In the rows, zero is written as 128.
The rows of X fall into several groups, which share some directions, and each row is roughly a mix of its group's hidden directions.
X, 200 rows:
[[161 153 122 123 142 172 102 121 133 165 162]
 [129  85 130 115 139 166 117 134 157  80 143]
 [121 103 117 125 143 137  54 109 119 131 119]
 [112 138 109 135  77 165 128  79 132 129 122]
 [108 101 131 105 103 106 159 161  92 145 101]
 [103 186 144 148 149 134 109 105 111 154 143]
 [158 114  85 166 160 149 156 116 139 136 113]
 [103 103 135 112 112 116 145  84 132 107 179]
 [ 98 125 142  87 135 115 131 126 138  65 118]
 [106 145 169  74 109 117 140 136 156 110 132]
 [144 119  66 116 141 118  93 141 135 117 161]
 [149 165 160 103 169 136 107 103 144 110 147]
 [ 97 152 159  94 132  80 152 110 139 115 137]
 [ 93 133 171 118 104 153 146 144 103 168 126]
 [116  83 116 103  95 155 114 134 158  92 133]
 [104 129 100 151 124 121  77 104 134 162 100]
 [162 115 115 109 174 106 109 127 172 107 126]
 [148 127 151 112 124 150  91 163 161 158 159]
 [182 164 106 133 117 156 117 121 151 152 146]
 [176 106 129 115 137 157  89 109 162 111 122]
 [129 111 143 126 156  70 151 158 109 113 149]
 [141 108 124 137 153 102 134 113 109 192 108]
 [171 121  87 111 153 117 163 140 135 128 162]
 [144 155 135 170 167 131 116 125  84 156 138]
 [136 110  80 130 154 144 105  94 153  94 119]
 [ 79 149  88 111 113 139 145 138 123 170 129]
 [130 138 146 184 172 101 153 119 117 138 136]
 [114 159 114 144 137 146  68 121  98 152 133]
 [146 133 143 137  94 152 100 173 147 144 165]
 [102 105 167 140 107 144 107 150 118  77 128]
 [180  99 121 119 146 148 130 141 158 113  89]
 [119 149 122 132 136 134 144 112  55 136 103]
 [115 136 158  94 160 113  69 128 127 137 137]
 [165 152 129 139 152 119  70 120 139 117 157]
 [147 102 101 152 144 143 187 100 135 132 119]
 [134 175 136 124 136 123 104 107  80 162 146]
 [110 134 135 135 157  88 168  82 109 138 118]
 [160 131 131  94 133 113 184 131  94 151 127]
 [141 128 126 141 167 122 144 177 177 143 136]
 [126  81 162  96 130 117 123 157 125  98  98]
 [125 130 122 128 111 163 114 156 120 162  69]
 [139  68 112 121 101 150 156 143 131 116  99]
 [128 168 183 122 158 102 150 150 125 134 122]
 [139 124 165 118 166 119  91  85 138 102 120]
 [130 107 171 100 121 157 150 102 157  97 111]
 [136 187 159 118 107 148 131 130 163 143 148]
 [157  89 147 127  84  99 116 111  99 124 150]
 [105 126 133 134 172 150 192 133 119 134 122]
 [ 99 105 161  91 141 127 109 138  87 141  97]
 [131 121 131  88 144 134 126 181 143 101 166]
 [160 139 111 158 125 165 101 170 159 137 123]
 [162 115 102  99 154 127  83 160 141 149 126]
 [168 150 122  91 144 126 136 161 112 154 164]
 [113 127  97 127 155 198 137 120 126 131 111]
 [ 84 139 165 111  99 131 120 104 100 147 159]
 [119 116 160 110 152  74 135 129 172 140 129]
 [126 174 149 125 135 136  89 158  90 153 137]
 [147 132 158 127 163 128 123 189 123 146 103]
 [148 136 142 183 138  96 127 147 134 169 143]
 [149 122 124 127 107 172  95  80 156 124 114]
 [154 130 114  82 116 103 168 154 143 158 119]
 [172 137  91 123 109 138 115 136 139 180 112]
 [116  86 134 137 127 101  90 148  79 143 135]
 [142 153  95 122 136 122 141 181 106 165 146]
 [127  70 118 128 157 127 177 134 110 132 117]
 [ 97 112 132 115 127  74 155 120 130  93  99]
 [119 173 135  92 107 146 168 135 114 103 105]
 [ 96 131 163 166 118 143 139 146 131 157 172]
 [ 97  81 125 111 109 110 113  94 137 101 157]
 [116 123 143 122 149 108 161 149  77 139  87]
 [129 119 159 144 157 163 170  95 141 119 101]
 [111 101 164 126 115 156 104 168 153 129  94]
 [146 129 147 139 137 112 152 173  78 156 115]
 [125 125 129  90 184 102 152 128 158 149 130]
 [134  99 154 151 118 155  71 144 143 105 117]
 [119  90 132 124 116 125 139  82 144  74 135]
 [143  97 142 142 141 119 137 157 100 102  73]
 [104 114 128 113 144 142 174  84  88 128 118]
 [109 165 163 150 123 108  95 173 119 140 128]
 [ 85 179 117 153 117 139 143  96 123 147 139]
 [103 118 148 125  92  98 101 130 106 166  93]
 [175 132 138 160 125 158 128 151 157 144 165]
 [171 136  96 160 107 153 116 103 114 144  97]
 [116 102 150 101 124 154 165 173 136  98 120]
 [132 170 103 145 151 128 107 139 119 184 115]
 [ 89 115 160 102 100 109 146 156 113  93 120]
 [168 140 106 136 160  97 114 165 112 119 161]
 [147 150 102 142 152 163 102 149 131 157  87]
 [ 98 125  98 113 170 152 142 112 167 101 140]
 [160 139 105 111 159 151 132 135 156 108 178]
 [112 140 153 173 115  80 131 127  94 150 133]
 [167 101 102 118 150 143 167 109 143 124  92]
 [187 137 145 148 124 117  90 101 125 154 131]
 [116 138  82 147 147  83 151  98 118 109 143]
 [123 103  75 149 109  98 142  89 132 136 144]
 [ 85 115 145 114 127  92 118 106  89 134  92]
 [123 135 120 107 132 129  82 120 183  93 116]
 [134 133 115 139  89  88 128 154 126  73 123]
 [149  89 128 113  68 127 101 114 117 116 115]
 [127  98 143 130  91 108 162 107 106  82 118]
 [133 138 173 143 138 136 180 133 130  93 154]
 [ 99 130 111 101 122 130 134 184 115 169 110]
 [128 165 129 145 125 129  74 165 100 152 129]
 [ 63 145  91 146 119 123 135 111 115 123 111]
 [107 155 142 174 177 145 151 113 120 143 124]
 [144 138 114 172  95  91 147 159 135 117 156]
 [118 124 166 159 157  84 145 152 138 110 153]
 [149  99  62 108 105 116 140 135 125 138 115]
 [161 137 129  95 147 163 102 140 140 162 164]
 [123 129 149  96 108 112 102 139 181  89 133]
 [147 136 103 176 151  88 160 133 139 124 103]
 [ 92 167 137 130 102 117 170 132 120 113 166]
 [ 79 119 112 127 123 161 176 117 136 117 101]
 [108 140 123 135 141 156 138  82  78 131  97]
 [155  89 104 156 170 164 137 134 110 123 127]
 [ 93 144  87 141 121 156 128 126 121 155  81]
 [133 131 123 115 139 149 172 151 139  74 159]
 [123 117 146 149 118 184 120 107  90 158 114]
 [124 111 190 141 155 151 162 134 117 113 126]
 [145 149 122  96 125  89 131 184 106 116 118]
 [172  99 125 107 109 150 142 100 169 104 127]
 [106 119 143 148 136 119 112  76 143  76 125]
 [115 119 165  77 131  91 119 120 137 101 102]
 [112 129 147 174  92 150 125 125 135 130 179]
 [132 113 144 158 176 158  96 111 137 155 149]
 [157 141 138 154 153 125 116  68 149 116 148]
 [122 139 109 145 140  90 164  95 161  98 108]
 [120 136 146 130 113 181 111 157  91 149 100]
 [182 165 128 140 152 140 136 134 132 154 164]
 [144 143 102  78 123 109 137 105 103 151  91]
 [ 99 116 164 115 109 139 139 184  98 130 135]
 [140 109 142 167 113 127 142 125  69 160 122]
 [159 109 116 177 155 139 143  87 109 140 117]
 [ 86 166 106 140  99 113 155 124 107 148 155]
 [159 158 124 135 145 168 126  98 122  88 157]
 [ 92 115 196 124 123 124 125 147 110 141 143]
 [127 121 141  96 117 103 154 174 167 101 115]
 [168 137  99 160 158 104 123 158 109 151 108]
 [121  88  85 124 136 125 162 165 116 149 106]
 [146 191 138 142 119 157 137 116 163 142 138]
 [126 152 132  89  92 164 140 153 138 166 113]
 [157 121 119 120 149 119 136 171 125  79 165]
 [ 87  96 168 125 134 115 143  96 144 100 109]
 [ 80 118 116 132 140 129 171 113 135  80 132]
 [ 96 159 114 105 109 128 133 119  75 153 103]
 [157 129 145 127 125 144  86  78 155 155 121]
 [166 127 157  98 100  90 140 147  98 144 114]
 [171  90 136 122 114 129 143 130 161  83 114]
 [104 144 124 143 148 169 154 105  86 160 129]
 [ 55 128 150 106 124 117 143 149 130 118 131]
 [116  73 157 112 108  90 126 106 125 115 109]
 [149 109 115  95 157 166 143  86 126 109 149]
 [149 161 148 117 174 154 152  91 120 139 111]
 [156  96 147 125 115 170 167 140 134 136  91]
 [106  88 144 181 116 122 142 100 128 145 152]
 [141 120 162 177 152 105 109 105 139 105 156]
 [176 110 146 107 115 122 161 166 125 161 128]
 [127 108 144 177  94 118  98 152 127 145 161]
 [168 102 134 105 140 113 118 150 149  89  90]
 [142 190 119 155 120 109 145 127  89 136 125]
 [133 160 141 125 112 148 165 170  89 133 103]
 [134  89  85 124 123 169 113 161 101 127 133]
 [157 119 125 169 141 165 125 174 149 141 110]
 [111 129 152  88  98 119 158 158 122  84 130]
 [129 127 121 163 139 148 103  74 117 157 158]
 [123 156 122  99 129 122  96 157  87 144 169]
 [130 130 112 143 168 150 118  89 150 161 165]
 [103 134 154 112  97 125 121 112  69 106 108]
 [ 97 117 184 139 133  89 156 133 115 135 146]
 [122 147  76 124 105 115 149  84  99 116 121]
 [ 88 115 158 158 100  86 115 124  99 126 122]
 [120  87 151 120  96 110 129 122 112 154  78]
 [148 164 112 148 155 118 174 102 102 149 134]
 [135 115 186 113 126  97 109 128 136  99 163]
 [195 129 123 102 138 146 141 145 158 127 138]
 [116  85 134  85 107 108 117 156 149 101 149]
 [ 87 165 139 129 132 112 102  87 147  99 140]
 [127 155 136 164 124 169 139  85 163 141 135]
 [144 108 139 131 102  93  67 131 108 123 107]
 [124  94 175 131 101 124 136 106 144  97 165]
 [149 165  95 139 106 136 155 123 109 176 144]
 [133 123 133 172 173 109 152 151  94 141 147]
 [155 138 161 116 135 144 131  61 111 130 136]
 [165 158 117 150 128 139 129 122 165 150 176]
 [102 102 122 125 175 106 163 150 131  91 120]
 [162 141 164 148 161 116  83 110 143 112 137]
 [145 114 120 135 190 134 168 121 137 111 154]
 [155 126 140 113  94 131 145 137  71 159 110]
 [124 128 138 150 179 157 111 146 119 176 117]
 [120 124 100 146 149  84 144 128 110  80 157]
 [106 132 120 135 121  84 142 139 157 186 130]
 [131  95  91 163 152 105 166 103 140 122 140]
 [ 98  84 161 116 130 142 129 141  81 147 112]
 [118 154 110  64 129 124 142 120 116 157  99]
 [115 118 139 142  78 153 183 113 117 137 138]
 [ 99 117 179 155 109 158 138 137 109 155 149]
 [166 114 101 159 172 155 132 111 113 152 134]
 [ 97 146 140 100  99  95 159 125 101  93 115]
 [149 127 124  56 112 145 135 150 108 132 121]
 [121 114  90 109 162  93 154 120 132 166 105]]

Each list below has three rows that fit no group; the rest each fit one group, if only roughly. Name those rows in the order they come.
- j_546: [ 91 101 168 158 149 123 124 140 161 117 100]
- j_710: [129  80 181 130 159 116 152 127 142 116 137]
- j_698: [137 145 111 135 143 159  92 112 164  80 140]
- j_606: [125 118 130  71 160 108 127 152 158 101 142]
- j_533: [ 98 175 168 103 139 125 109 120  96 114 131]
- j_64: [ 96 132 165 143 119 126  87 143  79 128 111]
- j_978: [167 145 102 168 125 114 135 124 138 141 179]
- j_172: [137 149 103 162 178 125 135 161 101 150 117]
- j_815: [119 164 103 130 142 144 123  78 174 128 122]
- j_729: [136 151 153 116 135  69 136 151 167 136 137]
- j_779: [127 103 162  92 100 131 137  78 114 106 135]
- j_28: [125 121 180 124  99 130 139 143  72 121 123]
- j_365: [175 122 116 134 165 117 148 145 139 162 165]
  j_546 j_606 j_533
- j_335: [ 88 126 152  82 123 164 134 102 130 112 103]
- j_225: [132 136  92 105 108  71  95 129 107 124 125]
- j_913: [164 147 156 149 126 100 104 162 107 103 156]
- j_296: [132  78  88 158 134 102 116 130 144 104 151]
- j_819: [133 118 117 124 141 172 159  95 152 171 148]
- j_381: [ 94 134 152 151  92 142 169 145 101 112 106]
- j_110: [ 87  94 155 137 174 125 104 145 106 124 121]
- j_241: [ 76 105 151 127 139 104 135 151 156  94 143]
- j_357: [132 141 116 182 120 132  78 161 124 114 137]
- j_330: [118 108  72 119 104  97 130 172 127 133 120]
- j_904: [168 146 140 124  91  97  90 131 150 142 154]
  j_225 j_110 j_904
- j_906: [126 153 161 113 104 155 119 148  89  90 105]
- j_310: [142  65 135 151  93 128 137 105 108 119 137]
- j_865: [164 171 146 174 129 164 137 114 132 134 123]
- j_611: [135 105 167 170 120 107 140 110 150 115 170]
- j_527: [116  92 117  88 141  79 113 112 136 103 145]
- j_471: [141 108 126 127 142 138 198 139 160 145 122]
- j_341: [112  72 142 123 133 117  77 131 152 132 113]
- j_539: [147 135 140 117  81 188 145 133 132 143 140]
- j_56: [123  98 150 189 149 140 158 131 130 136 148]
- j_837: [158 112 157 119  97 142 107 174 145  99 111]
- j_749: [119 146  68 125 121 122 120 165 102 158 118]
- j_478: [129 133 161 118 143 191  93 121 120 111 137]
- j_315: [140 140  86 141  98 166  88 146 155 127 124]
- j_426: [164  95 174 133 131 152 119 150 129 164 114]
  j_906 j_611 j_426
- j_129: [113 104 178 131 128 165 112  98 102 153 130]
- j_136: [112 156 191 117 112 158 110 115 138 117 113]
- j_626: [122 129 108 127 156 167 156 173 143  91 137]
- j_511: [138 168 147  77 142  89 141 145 112 140 122]
- j_879: [164  99 101 146 158 122 106 158  95 147 141]
- j_319: [129  83 116 156  98 127  94 158 142  96 132]
- j_571: [166 121  90 105  97 149 150 135 147 166 121]
- j_252: [133 155 167  74 121 147 114  99 147 113 120]
- j_502: [127 106 161 153  95 110 149 153 149  91 155]
- j_473: [ 92 147 165 116 163 121 152 156 101 112 107]
- j_959: [159 173 152  90 144 132  93 150 115 129 136]
- j_662: [ 96 130 105 111  66 113 134 111 132 105 106]
- j_982: [117 176 103 159 113 161 107 109 145 113 151]
  j_571 j_473 j_662
- j_413: [134 141 136 147 117 113 143  95 174 135 180]
- j_914: [127 128 115  91 119 171  89 160 150 106 112]
- j_878: [180 106 124 121 139  91  97 101 134 139 152]
- j_942: [112 142 109 139 147  74  99 134  98  93 120]
- j_196: [152 147 154 117 179  86 116 142 136 119 104]
- j_238: [176 157 118 115  93 155 144 131 165 115 122]
- j_69: [103 140 152 135 136 128 115 176  86 151  95]
- j_627: [128 102 128 132 136  68 154 109 115 142 167]
- j_151: [113 103 144  95 101 150 109 116 116  72 120]
- j_215: [137 119 126 181 151 100 134  93 104 135 161]
  j_196 j_238 j_151
- j_193: [117 175 114 120 171 147 144  92 138 150 113]
- j_126: [128 137 162  92 106 153 139 159 127 139  80]
- j_420: [ 96 143 135 135 116 183 152  98 154 111 114]
- j_985: [167 109 142 139  93 161 116 159 159 103 127]
- j_7: [ 86 136 125 136 133 147 149 175 119  82 115]
- j_854: [140 146 169 103  94 116 157 160 150 119 154]
- j_142: [126 118 102 175 136  70 130 129 144 123 150]
- j_816: [115 100  87 104  82  99 147 148 141 134 121]
- j_414: [174 174 121 142 126 147  89 100 120 118 129]
- j_689: [101 101 134 122 120  90 108 142  87  93 153]
- j_137: [148  93 146 144 166 138 157 160 131 135  89]
- j_449: [148 177 133  74 111 121 116 152 137 124 147]
- j_124: [147 131 138 136 158 111 130 177 162 123 171]
- j_558: [103 140 179 155 143 112  98  91 120 114 141]
- j_550: [147  81 142 148 138  95 139 107 116  85 111]
  j_414 j_689 j_124
- j_99: [113 180 114 109 103 110  89 158 109 130 122]
- j_591: [145  93 100 112 155 137 125  99 122 126  73]
- j_835: [115 158 105 104 134 177 104 127  93 155 137]
- j_701: [ 99 117 159 119 149 109 154 136 130 126  67]
- j_824: [131 110 108 190 148 102 157 122 128 108 140]
- j_513: [153 104 167  90 152 135 114 155 161 127 107]
- j_715: [134 146 117 152  78 133 129  77 117 140 157]
- j_259: [142 151 162 188 107 130 135 140 126 134 161]
- j_630: [ 94  94 145 129  99 154 129 115 120 171  96]
- j_795: [155 116 142 109 165 128 103 142 186 127 143]
- j_114: [ 94  68 128 150 133 134 119  99 111 116 104]
  j_591 j_259 j_630
- j_266: [134  68 113 172 119 141 122 150 132 138 152]
- j_980: [153 128 130 119 188 138 111 155 152 150 101]
- j_675: [110 115 152 150 165 115 162 174 115 146 109]
- j_621: [119 110 143 182 167 109 110 158 123 121 150]
- j_843: [121 143 124 104  59 140 125 158 119 113 113]
- j_384: [133 130 132 126 153 125  78 158  99 143  83]
- j_107: [173  87 114 131 131 152 118 150 172 118 136]
- j_359: [ 96 112 116 131 122 130  88 100  90  97  97]
- j_757: [ 82 107 125 157 139 156  95  88 133 117 120]
- j_736: [149 171 134 137  95 160 143 122 123 106 172]
- j_857: [187 116 127 101 103  97 137 134 134  94 125]
  j_107 j_757 j_857
- j_59: [151 106  80 159 126 129 152 150 127 162 156]
- j_134: [149  98 108 152 129 135 160 112 165 127 174]
- j_565: [144 123 145 145 113 128 190 114 160  98 143]
- j_566: [168 161 129 160 120 186 124 124 134 125 130]
- j_78: [171 108 124 116 110 180 132 120 166 133 113]
- j_348: [136  98 148 138 135  89 166 143 114  85 108]
- j_656: [110 138  85 128 142 140 133 186 116 114  98]
- j_133: [126 123 141  77 101 106 100 112 103  94 108]
- j_673: [159  83 112 119 129 119 143 118 181 116 150]
- j_994: [114 128 163 138 176 100  96 154 124 120  99]
  j_59 j_565 j_673
- j_145: [112 134 132 157 159 176  86 144 139 137 151]
- j_425: [149 116 102 118  87 156 155  81 119 117 112]
- j_903: [101 157 108  96 127 118 134 175 113 122  88]
- j_778: [159 154 109 139 108 153 151 115  83 164 134]
- j_658: [135 159  91 118 133 118 175 118 100  97 105]
- j_766: [126 164 163 132 161 133 156 113  84 153 129]
- j_299: [140 135 136 126 155 105 136  81  88 170 116]
- j_734: [142 131 141 150  90 162  99 111 124 171 156]
- j_924: [136 141 102 184 142 150  87 147 109 133 121]
- j_681: [ 89 149 162 112 134 109 139 181 125 151 125]
  j_145 j_903 j_734
- j_298: [119 113 153 149 133 136 133 192  90 132 113]
- j_573: [177  96  85 131 133 108 141 132 155 144 145]
- j_570: [150 126 109 158 191 109 151 110 133 112 127]
- j_726: [111 132  89  98 140 136 120  96 152 107 175]
- j_528: [142  99 135 155 184  96 113 139 147 105 123]
- j_531: [157 109 157  87  90 164 119 126 147 123 112]
- j_522: [166 143 138 112 103 118  82 111 130 137 173]
- j_386: [161 101  80 125 141 137 128 153 159 155 107]
- j_121: [121 111 120 141 137 128  99 181 109 178 129]
- j_905: [ 96 136 136 144 177 121 105 158 140  86 117]
- j_782: [136 118  86  94 163 119 103 115 155 137  93]
- j_352: [135 118 151 125 115 112 186 167 115 154 148]
- j_111: [104 122 100  96  80  98 135  92 131 113 123]
  j_573 j_121 j_111
